Each named move below is a turn or a mirror, shown by a few rows before and after it. Which moves, in which order, take the first row of each later pair to the second? The first pair is answered.
move D:
[ -5  -8  -1 -15  -1  -8  -1   7   6  10   8  -4   0] => [ -6  -8  -1 -14   0  -8   0   8   6  11   9  -4   0]
[  1   3  -3  -8  -8  10 -10   2  -3   0  -1   6   1] => [ -3  -2   5  -7 -11   6  -7   5  -5  -4  -6   1   4]
[ -5   8 -11   7  -4  17  -4  -4  -2  -5   1   7  -1] => [-11   1   4   8 -10   8   2   1  -5 -11  -9  -3   1]
[  0   0   0 -10   8  -4   3   5  -1  13  -5  -2   1] => [  1  -1   0 -10   7  -4   3   5  -1  13  -6  -2   2]
move L:
[ 11   8  -7  -7  16 -11  -9   0  11  14  10   3   3] => [  5   2 -14  -8  12  -7  -6   3  12  16  14   4   0]
[-19  -9   1  -1  -9   7   5   0   1  -2   6  -1  -8] => [-16  -1   6   4  -6   8  11  -6  -2  -6   2  -2  -7]
[ 8 11 12  6  5  2 -1 -5 -4 -1 -5  0  2] => [ 11   4  11   0   6  -3 -11  -1  -1  -1  -4   0   4]
move C:
[-1 -7 -1 -2 -1 -2 13  9  1 13  0  1  0] => [-4 -1 -3 -1 -1  1 13  7  2 11  9  4 -3]
[-14   8  -8   2   1   9  14  -1   3  11  15   6  -5] => [-1 12 -6 -4  9 -2 -4 -4  9 13 21  7  0]
[-13 -15   6   0  -9   1  -2  12  -1  -8  -9  -3   3] => [-18  -7   1   4 -12   7   0   9   1 -12   3   0  -3]
[  6   0  -3 -12  -7 -11  -2   0  14   0  -1   0  -6] => [  4  -5  -1 -12  -8  -9   3   3  12   2  -8  -2  -5]
Now pairs of rows:
Each pair is two moves apart.
[  8   8   6  10   2 -12  -4   8  10   0 -12  -8   8] => [  3   4   6  10  -2  -9   1  11   6  -1 -17  -9   6] | C then L
[ 23  -5 -13 -16   5   8 -26   1   1  13   5  11  -1] => [  3  -5 -25  -9  -4  26   1   3  -1  17  11  13 -12] | L then L
[  6   8  16  12  15 -13   6  -5   0   2 -14  -1   4] => [ -6  -8  13  11   6  -7  12   5  -4   3 -23  -4   3] | L then C
[  0   9  22   8  -6 -12  -6  -7   0 -18   9  -7   1] => [ -5  -7  11  -4 -10 -14 -19   3   6 -14  16  -5   0] | L then L
[ 4  8 11  7 -4  1  3 -5 -1 -5 -4 -6  0] => [12  9  4  3  4  0 -7 -6  2  3 -3  0  3] | D then C
[ -2 -22  -2 -14   0  -7  -8  13   3   7 -11  -1   7] => [-19 -13 -14  -7  -9   9   7  10   4   4   7   3  -5] | L then C
[ -8  -7 -20 -14  12   7  13  10   5  26   0  -4   3] => [ -9   9 -16  -2  12  14  26  -1   2  20   4  -3  -2] | C then L
[  8  -2 -13  -3   9   4  -9  -1  -1   3   8   9   5] => [  2   0 -16   1   7  11   3  -1  -3   4   9  10   2] | L then L
[ -6  11   8  -4   2 -11  10  -1   9   5  16  -6  -5] => [ -1   2  13  -7   6 -16  10   5   6  10  -1 -10   1] | C then C
[ 11  15  23   7   1 -11 -11 -14  -3 -12  -6 -12  10] => [ -7  10  19  16 -10   2  12  -9 -10 -12 -13 -13   4] | C then C
[-15  -6  11  -3   0   0   8   4   0   0   5  -9   6] => [-7  8 -3 -1  8 11  6 -4  1  6 14  2  2] | D then L
[ 12   6 -27   3   7  10 -27  -5   3   4   0  13   3] => [-20  -7   7  17 -18   4   4   2  -7 -19 -16 -12  -2] | D then C
[  2 -13   8 -12  -1 -10  -5   8  -5   8  -7  -7   7] => [-15  -3  -2  -1 -13   7   8   2  -4   1  13  -2  -7] | C then C
[-14  -2  16   5  -9   0  25   8  -6  -3 -12 -10   2] => [ 13  14 -17  -7  15   7  -6  -3   6  14  12  14   2] | D then C
[ -1  -7 -25   0   5  -5  -2  -6   7   6   9   1  -8] => [ -1   5 -19   9   6  -1  13 -13   2   2   3   0 -10] | L then L
[-19  14 -13  -7  -8   1  20   3  11   7  32   1 -13] => [ -5  14 -11 -17   3 -11   2   3  17  12  36   2  -7] | C then L
[ 0 11  1  8  5  7 32  0 -5 20  3  1 -6] => [16 24  6  6 13 -3 12 -9  1 15 16  3 -3] | C then L
[-13  -3   3   2   2  -4 -16  11  -5   1   1  -7   1] => [-11   0  -8   2   4   3 -16   9  -4   4   6   0  -2] | C then D
[ -9  -8 -14  -5  -9  12  19   5  -8  12   3  11 -11] => [  9  12   8   7   2   6  22 -12 -13   4 -11   7  -4] | L then L
[ 5 -8  2 -4  2 -4 -3  6  1  7 -8 -2  4] => [-6 -8 -5  0 -4  5  6  6  1  6 -2  0 -2] | L then C
[ -4   2  -7  -9  -2  -5 -20  -7   6  -7  24   1  -6] => [-18  -6   9  -5 -13  -9  -4  -1   1 -14  13 -11  -5] | L then D
[ 11   0  11   7   4  -2 -13  -4  -2  -6  -7  10   5] => [  2 -14   7   2  -2   1  -8   7  -4  -3 -15   8   4] | L then C
[-15 -11 -10 -15   3   2  12   4  15  15   2  -2  -1] => [-12   6  -9  -8   5   4  14  -8  16  11  15   0  -5] | L then C
[ 10  -9  -7  11 -10  14 -20   8  -2  -4 -19  11   9] => [  0  -7  -8  17 -17  20  -9   8  -3  -8 -16  10   4] | D then C
[ 13   1  -4 -10  11  -5  -3   2   3   9  -2   4   4] => [  2 -10   6 -10   4  -8   5   9   1   4  -8  -6   5] | L then D
[ 18  10  13  -5  14 -12  -1  -9  -1   3  -1  -1   2] => [17  9 -3 -4 16  2  5 -8 -4 13 -5  7  0] | C then D
[ 11  -1   5   8 -13  -4  -3   0  -1  -4  -8 -12   7] => [  8  -1   4  11 -16  -1   0   0  -1  -6  -7 -12   6] | C then L
[ -7  10   1   6  -5  11 -14  -5  -2 -12   9   7   0] => [ -5   6  12   3  -5   1 -16  -3  -2 -16   2   1   4] | D then C
[-10 -10  -5 -13   1  -3  -1   7   3   2  13   1  -3] => [ -7  -1  -4 -11   4  -3   0   2   6   2  19   3  -5] | L then C
[ -3   3   2 -11  -9  -6 -17   5   2  -8   3  -4  -4] => [  2   4  -9 -13  -4  -1 -20   5   1  -1   2   3  -4] | C then D
[ -3  13   1  11  -9  13 -10 -14  -7 -17  -2   3  -5] => [  5  10  10   6  -6   2 -18 -13  -6 -17  -6  -2   1] | C then D
[  6  -2  -4   1  -7   6 -27   2   8  -8  25  -4  -6] => [  5 -26   5  -3  -8   4 -13  16  -4   0 -17 -13   4] | C then C
[-24 -10   5   5  -8   8  19  -5  -1 -11  10  -3   0] => [ -1   3  -8  -7   9   1 -11 -13   9  -2  27   9   4] | D then C
[-10   5 -12  -5  -2   2  12  -2   5   2  19   1  -7] => [ -5  -3  12 -10  -1 -18   4   1   5  -5   8 -11   3] | C then D
[ -6 -17  12  -4   1  -3  36  10 -16  14 -41 -13   6] => [-26   5   2  14 -13  17  49  -2 -14   1  -9  -6 -13] | L then C
[ -6  -6 -10   0  -2  13  15   5  -1   7   7   8  -4] => [-8  1 -3  3 -5  8 11  1  2 -1 21  6 -7] | D then C
[ 10   1  22   2  -1 -25   7  -3   1  -5  -8  -6   9] => [ 12  15 -16   4   6   3   7 -10   4  10  13  18  -1] | C then D
[  2  12 -13  -6  11   0  19  -8   2   9 -17   9  -1] => [ 12  10  -6 -10  15  -9   4  -8   4   7 -19   7   4] | L then L
[-11  -1 -16   2 -13  -2   6   7  12   6  -7  -8   5] => [ -9  11 -15   7 -12   0   9  -2  13   3   2  -7   3] | C then L
[-10  -1  -4 -10  -2  -5   4   5   9   6  20   0  -7] => [-14   2   4  -4  -5  -5  16   3   5   2  14  -5  -8] | L then D
[  3  12 -16 -11   9  -8  13   2   8  10  15  -7  -6] => [ -2   8   3  -5   3 -16  22   5   3   1   3 -20  -4] | L then D
[  3   1 -16  -3   7   9  -7  -3   0   7  11  14  -1] => [  3  -6 -16  -7   8   7  -6   2   0  12   5  12   1] | C then L
[  4  -1 -11   6  -9  17 -15 -11  -7  -9   7   5   1] => [ -3  -4   4   8 -16   8 -12 -10  -8 -18   4  -4   2] | D then C
[-7 10 -7 10 -3 -5 13 -1 -2  1 10  1  0] => [  9   6   0   1   7 -19  -2   1   0   5   2  -2  10] | C then C
[-18  10  -4   2  -8   8   8  -3   4  -4  16   2  -9] => [ -5  11  -3  -8   1  -4 -10  -4  11   1  22   4  -2] | C then L
[ 0 21  3 -2 10 20 20 -5 -7  3  6  2  9] => [13 22  7 -9 17  9 -2 -7 -1  2 11  3 15] | C then L
[  2  25  12  26   2  16  10 -24  -5 -12   2  13  -7] => [ 25  14  24  13  17  -5  -9 -19  -5  -4 -17   7   9] | C then C
[ 23   1   4  -8   9  -4   6 -11   0   3 -16   0   1] => [  9 -12  -1  -8   0   2  16  -1  -4   4 -22  -1  -2] | L then C
[ -4  -8 -11 -13   7 -15  -5  17   2  -7  15  -1   0] => [-15   2 -12  -2   3  -2  21  12  -4  -7  14  -1  -7] | L then L
[ 13  15  12   7  12  -1  20  -6  -3   8 -18  -4   5] => [  6  21   2   9   9  10  26 -10  -1   7  -6   2  -2] | C then D
[  4   2   2   2  -3  -1   2   4   3   1 -19  -3  11] => [-4 14 -6  9 -9  8  5 -2  7 -4  2  2  1] | C then C
[ 7 14  6  1 11 -5  7 -7  2  2  5 -3  2] => [ 4  9 11  2  9 -7 11 -3  0  2 -3 -7  4] | D then C
